In the data rows, the value 128 means zero.
What is the hidden score of each row? Scores go from 0 to 40, and 20 is about the middle. The score is a weighted sum of the row's numbers plus the product of two more (or one squared), each taken from its middle value.
[173 118 112  97 123 153 169 105 109 111 156  90 109 108 110  96 108 107
 156 150  78 114  78 109] ~ 13
[183 104 137  97  96 127 107 102 122 202 145 159 177 164 191 148 129 115
 151 162 131 130 134 113] ~ 22
[ 68 134 106 194 117 125 126 152 121 125 140 120  97 130  94 144 145 135
  74  59 153 178 131 175] ~ 22
[162 165 148 130 156 124  66 121 197 148 100 215 227 172 167 125 165 118
  61  74 174 117 154 175] ~ 24
[134 110  92 127 124 135 121 133 116 141 134 112 104 113 117  95 183 161
 143 101 124 123  94 132] ~ 23
[130 121 111  90 116 127 171 104  84 105 109  91  67  91 155 122  95 143
 200 203 105 151  84  77] ~ 10
[128  96  72 126 136 144 157  93 110 108 176 100 142  98  97 115 147  79
 114 135  97  98  65 130] ~ 16
[142 128 119 119 113 183 167  71 120  90 132 112 117 128 139  98 121  47
 133 149  78 125  87 148] ~ 27
[145 105  77 121 132 161 159 111 106  86 169  95 107  95  82 108 126  86
 136 136  93  88  85 114] ~ 19
[ 65 161 154 152 134 117 122 199 117 122 115 141 129 133 125 147 121 175
 134  70 181 179 189 139] ~ 19
[152 116 112  80 118 152 145  83 128 101 129 126 118  90 144 113  97 101
 174 182 111  79  82  92] ~ 25
[ 99 154 163 112 131 102 103 162 143 118  86 138 133 143 128 125 119 189
 130  98 160 166 147 112] ~ 19
[117  74  84  62  58 106 157 129  24 142 169  64  55  61 107 161  79 138
 223 222 115 162  79  54] ~ 14
[150  69  68  92 106 175 168 103  85 148 200  83 131  84 105 154  97  64
 173 172 103 102  99 127] ~ 21
[ 69 124 116 182 100 136 167 162  77 145 139 119 100 146 146 164 125 135
  94 103 147 185 161 156] ~ 15
[132 151 165  94 134 130 141  87 180  56  47 137 132 159 126  94 145  95
 132 163  82  75 133  78] ~ 18
[124 204 205 178 152 110  97 180 166  96  71 188 187 210 183 126 125 156
 107  74 197 149 208 187] ~ 25
[183  90  80 143 140 164 181  53 108  78 149 127 130  87 136 130 122  53
 128 192  59  44  88 112] ~ 33
[143 154 172 123 133  81  69 116 153 139  83 167 146 141 157 137 128 142
 109 107 151 148 164 131] ~ 23
[156 157  88 109 103 137 156 127 108 102 157 131 152 167 136 106 133  88
 145 160 105 119 104 169] ~ 9
[ 48 197 179 138 155  94 122 219 148  64  90 160 115 131 135 115 109 210
 160  65 198 180 182 140] ~ 26
[133 106  98 117 125 135 151 124 127 106 140  97 128  86  74 126 111 117
 133 132  81  94  89  93] ~ 21
[119 138 117  45 143 112  74 127 168 115 102 158 193  80  77  85 121 150
 138 123 141  86 102 102] ~ 20
[165  87  59 127 121 153 176  93 100 107 200 102 134  80  82 111 180 100
 149 130  75 108  99 159] ~ 31
[142  85  92 116  96 119 128  88  80 163 149  81  90  97 112 138  92 111
 113 166  81 103 104 105] ~ 11
[ 99  67 111  96 104 141 166 125  48 109 177  48  43  39  73 160  78 131
 207 178  97 106 114  66] ~ 21
[180 136 129  85 149 131 125  86 170 132 138 156 184 150 136 103 141 100
 143 159 113  86  98 100] ~ 12
[173  80  74 151 140 165 127  60 113 134 167 104 127 103 100 131 141  45
  81 151  57  62  85 129] ~ 19
[132 154 126 119 127 180 136  96 155  72 106 143 154 156 120  91 155  80
 133 129 107 120  89 149] ~ 18
[144 146 144 154 143 127 158 109 125 105  88 106 128 127 113 104 104 119
 129 178  82  83  92  97] ~ 10
[ 96 185 160 169 101  96 149 191 111 126  94 148 156 186 158 145 122 157
  89  80 179 208 183 204] ~ 14
[ 74  64  75 101 113 167 211 137  37  58 200  18   2  22  57 139  70 124
 209 149 103  90 102  88] ~ 25
[108 104 134 154 120  92 108 150  83 128 133  93  78  91 105 150  95 169
 146 120 123 138 146  95] ~ 22
[185 132 127 134 146 168 114  66 155 131 105 143 143 179 159 110 115  98
 139 167  91  81 101 106] ~ 12
[ 70 168 169 150 109  89 177 196 141  94 141 119  98 148 156 123 154 172
 158 136 171 218 163 162] ~ 25
[ 66 157 130 222 133  97 164 218  80 113 146 103 111 150 125 141 156 173
  91  44 163 187 212 190] ~ 27
[112 147 101 190 121 128 165 164 114 110 173 101 123 147 111 126 152 109
  86  96 125 146 120 197] ~ 18
[171 115 149 123 139 117  69  63 157 158  75 152 156 144 140 111 150 109
 105 153  95  85 122 119] ~ 21
[161  62  33 135  90 153 149  75  86 181 190 101 139  98 129 151 120  82
 114 191 104  75  82 126] ~ 17
[122 177 167 171 184 126  81 131 196 113  65 197 177 184 161 117 148 122
  60  53 152 144 183 175] ~ 20
[ 73 158 152 217 117 129 169 178 111 106 141 135 143 173 141 149 148 115
  72  53 142 208 192 222] ~ 25
[ 87 160 171 224 135 149 135 154 153 123 134 138 144 176 122 157 140 127
 106  78 147 187 188 179] ~ 19
[163  99 115  94 135 166 141  50 125 121 140 138 143 117 126 126  98  49
 141 173  79  83 100 105] ~ 15
[151 156 152 108 153 113  94 114 175 111  84 159 135 132 131  86 138 155
 137 135 136 107 125 107] ~ 18
[ 89 164 169 127 115  95  80 175 156 150  91 173 176 185 163 138 106 177
 117 115 190 145 170 132] ~ 37
[ 91 114 144  70 141 101 133 154 134 119 102  94  92  88  88 115  98 177
 167 136 133 117 113  47] ~ 25
[111  81  95 147 134 142 166  89  58 120 183  71  41  73 109 129 133  98
 136 173  71 103 123 116] ~ 25
[135 158 153 155 145 125 130 123 172 127 121 142 141 151 131 106 156 120
  80 124 120 144 122 165] ~ 15
[114 172 132 136 143 136 169 147 170  66 107 132 145 149  98  92 125 115
 190 124 134 131 106 143] ~ 22
[139 156 134 145 111 140 118 119 168 164 123 170 192 181 155 136 149 109
  95 114 148 173 128 180] ~ 20
[141 141 133 115  94 152 188 102 135 120 139  93 112 106  99 114 143  90
 176 140  82 145  89 150] ~ 20
[148 131 157 156 115 134 110  93 140 178 126 119  82 162 158 130 105  88
 114 150  77 149 115 121] ~ 19
[180 105 113 105 142 152 110  54 153 122 133 162 151 127 144 116 117  64
 115 173  99  69  79 122] ~ 25
[162 104  67 140 125 186 176 104 112 120 175  85 115 123 111 113 144  66
 143 150  91 107  71 128] ~ 18
[176 130 122 134 163 176 101  96 215 120 111 189 252 140 119  75 184  87
  95 111 128  72 105 146] ~ 32
[118  66  68  99  72 141 114 108  83 144 175  87  98  90  89 134 104 113
 126 151  97 102 105  75] ~ 21
[172 186 183  96 196  89 154 172 205  74 108 117 182 111  57  57 162 181
 208 151 113  48 130  86] ~ 11
[130 122 127 177 121 140 153 130  88 113 146 104 116 149 105 127 124 118
 122  99 118 129 120 140] ~ 17
[ 76 112 141 189  83 123 152 177  72 163 149  78  67 130 118 174 104 162
 120 112 135 188 191 128] ~ 16
[145 132 111 149 106 163 137  87 145 123 143 133 121 146 131 122 147  66
 123 131 100 132 111 156] ~ 25
[150 139 152 125 117 138 105 120 163 124 116 126 135 153 126 106 152 110
 155 109 107 112 117 125] ~ 30
[ 97 105 119 106 112 125 165 142  70 140 133  54  65  94  75 126  78 153
 174 159  97 124  92  79] ~ 21
[138  71  81 145  61 168 170 112  68 178 180  69 118 102  98 155 127  74
 102 131  89 123  97 143] ~ 24
[116 169 170 158 161 104 117 146 173 119  82 160 169 156 135 112 159 157
  98  91 153 132 168 155] ~ 16
[ 94 112 119  98 135  89 107 150 115 132 140 113 100 102 113 142 117 194
 158 128 153 138 130  97] ~ 19
[120  66  64  88 106 155 150  89  77 157 183  87  83  49 110 148 101 105
 145 168  94 103  74 114] ~ 22
[139  95 100 118 110 138 209 121  77 110 179  57  51  65 104 127 113 107
 182 172  81 112  92 115] ~ 23
[148 107 145 102 141  88  12 119 157 206  65 224 182 153 190 158 137 182
  52  82 178 127 190  97] ~ 21
[152 116  69  72 118 177  91  87 137 101 129 141 161 126 127 107 133 107
 157 141 115 114  90 112] ~ 15
[ 94 157 144 161  99 133 151 167 128 103 129 144 148 164 111 140 154 129
 109  74 177 189 158 191] ~ 24
[169 179 197 215 192 100  88 149 216 184  97 200 225 197 171 134 184 133
  10  76 142 122 192 199] ~ 17
[232  74 109 121 120 139  69  29 141 234 118 173  97 125 155 147 133  95
  67 143  60  81 111 101] ~ 20
[108 116  91 151 103 157 161 135 112 113 174  85 122 112  62 131 139 104
 168 126 122 146  95 148] ~ 21
[113 166 138 126 141  99  96 159 163 117  86 176 171 147 126 131 128 178
 111  92 195 144 174 145] ~ 15
[163 126 152  50 133  93 102 120 155 115  79 125  87  91 139  89  86 186
 186 188 134 123 100  49] ~ 21
[195  69  95  67 154 139 108  48 116 166 121 158 153  77 124 131 121 129
 128 169  83  45  86  68] ~ 13
[ 76 180 196 110 168  85  82 164 167 106  25 159 121 126 119 101 103 216
 158 108 173 150 147  67] ~ 20
[152 173 174 149 170 114 102 125 180 128  87 177 184 192 173 115 154 122
  77 106 143 127 171 175] ~ 14
[158  98 102 144 131 122 166  89 106 108 143  97 104  78  99 139 121  87
 150 184  71  68  91 105] ~ 22
[185 141 155 121 184 148 186 106 181 105  93  93 135  92  75  88 122 114
 179 161  79  71  64  75] ~ 20
[160  78  65  43 113 150 123 106  95 122 164 110 109  62 123 115 109 132
 204 175 117  87  83  69] ~ 24
[124 111  90 200 115 140  87 129 124 187 169 175 158 171 147 156 185  92
  18  36 156 162 169 228] ~ 30
[195 105  85 148 152 151 170  62 119 107 153 128 108  79 134 117 133  68
 119 191  62  80  85 134] ~ 31
[ 83 116  95  95  98 139 169 156  97 105 155  55  71  85  59 121 111 144
 182 132 128 165  92 106] ~ 16
[119 192 189 152 144 113  58 141 185 133  53 197 170 187 166 155 147 165
 113  85 192 149 199 158] ~ 21
[140  93  83 117 105 148 162 115 100 117 163  76 103  95  76 132 120 111
 171 154  96  97  88 115] ~ 20
[133  88 137 144 112 100 136  73 116 156 134 123 104 126 143 146 105  99
  78 164  56 145 126  95] ~ 13
[193  95 110 104 135 152 136  80 116 137 148 129 161 106 162 136 121  91
 134 202  87  57  97 114] ~ 19
[107 135 131 105 116 121 118 123 155 115 133 121  96 134 126 107 113 137
 131 130 117 139 113  97] ~ 20
[137  88  58 117 133 166 186  92  89  83 190  82 113  65  85 126 123  75
 139 151  73  87  77 138] ~ 16
[121 164 184 176 153  96  93 204 108 141 112 149 132 114 170 168 116 206
 137  93 192 186 184 134] ~ 24
[141 117 156  54 143  83  84 112 134 120 105 154 152 121 120 108 115 168
 155 148 158  86 110  59] ~ 21
[124  80  47 147 102 169 158  95  92 141 197  83 104 111  89 133 136  75
  89 122  84 110  79 160] ~ 16
[161  65 113  67 128 133 190 107  78 152 176  63 103  57 102 136 101 126
 185 189 112  69  91  72] ~ 18
[160  65  74 145 132 176 160  77  85 154 181  85 109  82  94 161 113  50
  90 178  73  65  61 128] ~ 26
[188 108 101  90 136 170 150  57 137 114 134 138 143 119 150 126 100  62
 205 211  98  38  99  96] ~ 22
[150  78 106 139  91 129 143 101  82 182 146  87  83 133 139 163  87  99
 160 196  83 109 122  93] ~ 17
[ 74 127 128 175  90 141 162 153  73 126 163  86  81 133  98 132 112 121
 126 116 106 184 130 148] ~ 15
[ 84 146 158 169 127 103 127 193 131 124 130 146 157 166 134 137 135 189
 115  87 182 167 181 159] ~ 23
[152 132 150  99 151  88  86 143 155 110  73 138 113 126 140  83 117 204
 120 126 143 125  94 105] ~ 24
[107 150 144 146 120 111 103 171 123 167 133 136 142 150 119 146 145 150
 111  79 161 159 166 160] ~ 20
[143 166 158 133 186 133  40 139 226 130  84 237 255 167 130 119 167 145
  78  41 196 116 177 166] ~ 28
[ 34 187 177 160 121  81 149 231 131  99 114 136 116 151 113 131 108 199
 130  80 194 213 185 175] ~ 27
[102 103 114 128 114 120 130 143  91 141 143  79  69  99 120 143  86 139
 126 110  87 154 139  94] ~ 15
[130  96 107 142 122 140 108 106  96 146 154 140 148 107 124 149 122 129
 101 123 117 140 121 124] ~ 15
[159  93 105  71 117 127 153 117  99 132 150 119 147 105 113 107 124 126
 156 159 130  88  86  89] ~ 20
[105 147 163  71 130 121  95 130 110 110  63 126 101 130 132 111  79 179
 177 151 144 148 129  70] ~ 10
[ 80 162 164 121 159  91  64 187 146 132  80 185 172 134 134 138 140 197
  95  62 217 139 183 136] ~ 26
[123 172 163  49 142 117 129 134 155  58  69 131 115 112 144  69 117 187
 228 166 150 112  86  62] ~ 19
[ 91 168 192 137 104  94 121 190  94 125 102 141 123 188 174 158 106 188
 154 143 180 195 190 125] ~ 15
[146  82  94 165  99 130 104 104  99 214 177 121 148 130 114 162 163 101
  75 107  89 133 139 161] ~ 15
[106  91 110  95  96 110  99 151  75 171 158  84  78  76  83 148 108 171
 165 112 125 150 116  77] ~ 22
[ 80 145 149 119 137  93 117 176 128 141 129 142 137 135 132 146 119 180
 127  89 180 149 174 128] ~ 21
[112  71  85 105 119 160 173 112  59 110 217  65  47  59 101 121  89 111
 160 175  80  80  94 100] ~ 20
[134  99  88 108 110 169  90  87 113 133 166 136 114 150 148 128 127  71
 108 139  98 135  96 120] ~ 19
[103 111  99  28 106 152 111  77 102  87  95 150  90  92 171 113  98 133
 173 181 129 126  90  69] ~ 17
[ 94 147 145 205 126 119 107 139 108 140  75 152 115 168 176 166 139 145
  56  84 146 175 186 173] ~ 17
[ 93 212 214 165 147  93 146 197 140  92  94 159 161 175 152 118 136 190
 148 104 175 182 195 162] ~ 11
[115 120  88 123  93 109 111 149  99 169 169 117 132 151 137 144 127 135
 109 127 136 166 136 147] ~ 10
[127 122 154 116 111  91 110 137 128 164 109 131 119 118 148 124 127 175
 139 120 137 151 142 120] ~ 24
[132 163 153 125 154 125 124 161 167 107  88 170 148 169 166 122 153 143
 130  80 177 142 164 143] ~ 25
[136 177 179 122 162 140 109 133 200 121  77 187 178 196 164  98 138 134
 123 120 157 138 141 136] ~ 23
[103 106 140 117 107  96  96 155  62 190 121 104  90 108 108 163 112 188
 125 123 134 156 157 106] ~ 13
[198 140 141 115 169 101  91  95 201 187 113 191 183 175 173  93 193 125
  70 144 115  82 120 162] ~ 15
[ 74 113 133 130  88  94 108 176  94 148 124  87  73  97  98 168 109 182
 154 109 158 186 168 100] ~ 20
